In the data rows, 128 means zero.
Some points, each followed by its number:
[132, 94, 162, 194, 105, 105, 98, 159, 142, 145, 140, 126, 134, 146, 141, 136, 106, 115, 147, 97, 121, 156, 147, 113, 145, 154] 0
[147, 206, 71, 77, 145, 137, 131, 54, 114, 118, 118, 94, 126, 76, 106, 242, 79, 158, 106, 165, 182, 93, 97, 160, 116, 91] 1
[150, 0, 199, 243, 73, 64, 164, 230, 167, 152, 163, 97, 132, 158, 185, 16, 101, 91, 135, 66, 77, 191, 166, 93, 203, 170] 2
[59, 57, 221, 176, 99, 107, 124, 185, 177, 157, 142, 155, 128, 191, 173, 107, 86, 112, 105, 82, 149, 166, 129, 50, 178, 205] 3
[153, 209, 76, 50, 153, 176, 194, 58, 101, 124, 130, 69, 121, 74, 87, 145, 156, 130, 103, 130, 119, 103, 118, 172, 64, 102] 4
[127, 210, 80, 80, 153, 149, 79, 70, 98, 118, 121, 207, 140, 112, 123, 185, 106, 153, 149, 134, 172, 85, 100, 151, 114, 119] 5
[142, 39, 167, 194, 93, 80, 184, 183, 151, 142, 144, 122, 131, 139, 165, 52, 114, 97, 117, 70, 83, 155, 157, 125, 158, 156] 6
[152, 79, 175, 164, 103, 115, 149, 157, 150, 135, 154, 111, 121, 127, 157, 102, 106, 102, 126, 105, 83, 162, 145, 103, 165, 118] 7
[166, 127, 144, 131, 121, 122, 53, 128, 130, 140, 133, 146, 131, 126, 143, 139, 113, 136, 144, 124, 141, 129, 103, 137, 188, 137] 8
[86, 164, 156, 45, 125, 134, 203, 105, 150, 138, 130, 191, 129, 130, 148, 145, 71, 118, 44, 111, 169, 118, 102, 100, 132, 169] 9
[90, 184, 146, 36, 121, 148, 94, 83, 147, 123, 139, 82, 109, 102, 129, 75, 116, 110, 35, 131, 112, 114, 134, 82, 149, 148] 10
[17, 19, 206, 139, 83, 102, 177, 207, 186, 157, 173, 61, 138, 197, 152, 62, 114, 60, 78, 47, 120, 186, 142, 58, 229, 138] 11
[44, 134, 154, 37, 112, 150, 222, 99, 159, 132, 159, 46, 134, 139, 151, 111, 150, 74, 0, 98, 128, 115, 125, 80, 112, 129] 12
[91, 186, 87, 17, 140, 153, 150, 77, 117, 141, 123, 176, 116, 126, 122, 150, 105, 132, 95, 103, 171, 98, 90, 126, 150, 61] 13
[150, 221, 61, 78, 149, 148, 78, 58, 92, 123, 85, 255, 155, 109, 96, 194, 96, 155, 160, 163, 190, 77, 88, 169, 103, 117] 14
[172, 74, 111, 162, 144, 145, 179, 164, 96, 115, 118, 120, 112, 129, 127, 32, 180, 116, 164, 134, 52, 138, 133, 171, 142, 80] 15
[77, 155, 148, 103, 110, 118, 135, 102, 158, 136, 146, 216, 133, 122, 129, 174, 80, 119, 48, 106, 181, 130, 135, 81, 147, 141] 16
[130, 204, 73, 62, 153, 175, 133, 69, 96, 126, 104, 105, 116, 123, 87, 130, 130, 138, 105, 147, 140, 96, 112, 156, 86, 107] 17
[167, 211, 84, 121, 141, 134, 45, 60, 99, 133, 86, 177, 159, 107, 116, 255, 86, 187, 154, 148, 255, 83, 136, 184, 62, 186] 18
[54, 110, 197, 81, 98, 124, 129, 147, 162, 133, 148, 140, 126, 96, 170, 72, 123, 105, 66, 72, 99, 166, 164, 56, 144, 170] 19
[50, 137, 165, 86, 115, 135, 146, 126, 162, 138, 138, 195, 126, 149, 150, 146, 86, 108, 71, 103, 161, 122, 114, 71, 145, 167] 20
[64, 189, 102, 17, 133, 176, 132, 66, 133, 136, 131, 106, 139, 135, 121, 87, 198, 83, 51, 110, 90, 80, 105, 147, 57, 126] 21
[175, 83, 118, 253, 177, 123, 115, 199, 77, 100, 83, 117, 112, 125, 83, 139, 156, 196, 255, 199, 79, 139, 109, 142, 88, 116] 22
[109, 163, 113, 92, 126, 122, 73, 101, 128, 129, 132, 112, 138, 137, 117, 142, 149, 109, 81, 130, 133, 129, 148, 119, 132, 146] 23
[137, 212, 79, 86, 150, 129, 76, 54, 110, 118, 104, 220, 141, 117, 103, 246, 89, 170, 132, 162, 218, 87, 107, 160, 122, 100] 24
[143, 126, 172, 123, 94, 72, 70, 128, 160, 122, 125, 136, 138, 108, 146, 203, 77, 126, 48, 113, 177, 152, 182, 50, 115, 170] 25
[132, 119, 155, 134, 101, 106, 87, 121, 147, 127, 146, 138, 136, 120, 144, 159, 94, 111, 74, 116, 159, 133, 163, 95, 179, 142] 26
[140, 221, 97, 56, 142, 166, 115, 59, 117, 111, 111, 133, 138, 92, 96, 143, 125, 144, 94, 152, 141, 98, 143, 142, 114, 113] 27
[86, 152, 164, 71, 113, 129, 120, 111, 145, 125, 130, 121, 129, 101, 150, 121, 115, 124, 91, 98, 132, 135, 150, 92, 131, 154] 28
Which point above is nearest to each new point by angle? Its number follows each.
[103, 179, 100, 11, 141, 144, 146, 73, 142, 125, 126, 116, 126, 132, 139, 133, 94, 119, 109, 111, 143, 92, 97, 139, 123, 150] 13
[204, 0, 170, 255, 74, 17, 93, 255, 159, 156, 146, 94, 133, 221, 196, 210, 4, 157, 211, 90, 236, 200, 144, 133, 196, 183] 0
[163, 116, 38, 113, 109, 97, 130, 144, 142, 135, 150, 135, 145, 99, 112, 124, 182, 102, 203, 163, 90, 152, 187, 125, 169, 168] 15
[157, 75, 162, 209, 124, 124, 125, 177, 128, 127, 138, 106, 116, 115, 139, 40, 179, 127, 176, 144, 42, 144, 125, 140, 112, 130] 15
[84, 205, 95, 37, 148, 182, 177, 70, 121, 124, 145, 223, 124, 136, 124, 144, 108, 138, 79, 128, 140, 81, 78, 121, 88, 107] 13
[69, 189, 90, 15, 146, 136, 139, 69, 129, 138, 131, 174, 129, 132, 118, 141, 113, 113, 96, 108, 163, 100, 91, 146, 79, 136] 13
[132, 206, 82, 53, 145, 173, 174, 61, 113, 120, 130, 114, 118, 79, 104, 132, 152, 123, 93, 132, 114, 104, 123, 160, 57, 105] 4
[250, 0, 142, 255, 185, 77, 95, 255, 56, 97, 65, 66, 106, 151, 73, 62, 252, 212, 255, 199, 30, 180, 129, 185, 94, 75] 22
[224, 235, 86, 165, 146, 163, 46, 50, 101, 104, 102, 152, 135, 94, 82, 200, 128, 158, 98, 175, 171, 92, 139, 176, 91, 156] 18
[204, 16, 116, 255, 215, 140, 128, 255, 39, 83, 66, 52, 96, 126, 62, 46, 255, 214, 255, 231, 0, 156, 119, 163, 75, 95] 22
[61, 0, 195, 125, 81, 98, 207, 223, 187, 150, 183, 129, 121, 206, 179, 28, 134, 54, 82, 67, 108, 189, 160, 69, 229, 125] 11
[17, 146, 145, 23, 113, 167, 217, 101, 156, 144, 165, 152, 122, 143, 134, 93, 158, 68, 0, 92, 120, 116, 147, 85, 135, 114] 12
[69, 164, 115, 1, 127, 164, 162, 69, 150, 143, 157, 166, 130, 130, 132, 60, 166, 80, 58, 112, 121, 101, 115, 122, 126, 87] 21
[196, 0, 161, 255, 161, 105, 186, 255, 75, 131, 122, 27, 88, 180, 116, 0, 255, 138, 255, 166, 0, 198, 156, 200, 156, 69] 15
[199, 133, 71, 203, 215, 186, 100, 188, 33, 47, 71, 0, 143, 59, 31, 80, 255, 180, 255, 255, 0, 153, 218, 124, 156, 103] 22
[207, 177, 124, 177, 119, 130, 64, 94, 120, 114, 121, 113, 137, 108, 106, 217, 115, 145, 108, 147, 177, 130, 157, 131, 100, 167] 18
[110, 184, 112, 139, 127, 117, 60, 86, 136, 127, 124, 236, 144, 128, 116, 235, 71, 164, 101, 148, 228, 98, 122, 125, 141, 142] 24
[31, 108, 198, 90, 107, 136, 185, 150, 173, 142, 146, 222, 127, 150, 163, 149, 78, 94, 57, 106, 152, 144, 125, 46, 156, 187] 20
[86, 199, 68, 56, 148, 150, 87, 73, 106, 128, 143, 98, 124, 153, 96, 99, 203, 94, 88, 131, 101, 105, 123, 161, 81, 113] 21
[36, 128, 164, 59, 112, 141, 179, 114, 159, 132, 157, 80, 127, 144, 150, 115, 121, 89, 1, 98, 137, 125, 117, 67, 132, 154] 12
[78, 190, 99, 32, 139, 152, 177, 73, 124, 138, 113, 214, 119, 118, 113, 149, 110, 135, 63, 114, 176, 87, 86, 135, 96, 113] 13
[77, 182, 94, 27, 138, 178, 156, 71, 124, 131, 132, 114, 133, 129, 115, 79, 193, 86, 53, 118, 97, 88, 106, 152, 66, 97] 21
[154, 163, 107, 102, 175, 159, 57, 147, 78, 78, 102, 0, 133, 61, 84, 74, 233, 156, 222, 219, 22, 130, 161, 116, 85, 106] 22
[146, 218, 86, 39, 156, 180, 152, 59, 98, 123, 123, 67, 111, 79, 110, 142, 179, 127, 87, 152, 84, 106, 149, 144, 76, 114] 4
[137, 208, 96, 67, 148, 177, 95, 60, 122, 113, 149, 164, 113, 77, 102, 127, 136, 125, 79, 147, 134, 102, 119, 160, 92, 109] 27
[200, 176, 80, 115, 186, 163, 0, 132, 58, 75, 91, 13, 139, 56, 66, 120, 239, 174, 255, 239, 47, 119, 160, 141, 74, 86] 22
[181, 135, 143, 138, 103, 98, 59, 120, 131, 117, 131, 120, 133, 106, 126, 240, 112, 138, 140, 126, 177, 156, 164, 102, 106, 159] 25
[109, 217, 83, 72, 155, 164, 130, 63, 104, 123, 123, 183, 118, 120, 103, 133, 126, 128, 91, 130, 143, 79, 89, 146, 185, 100] 13
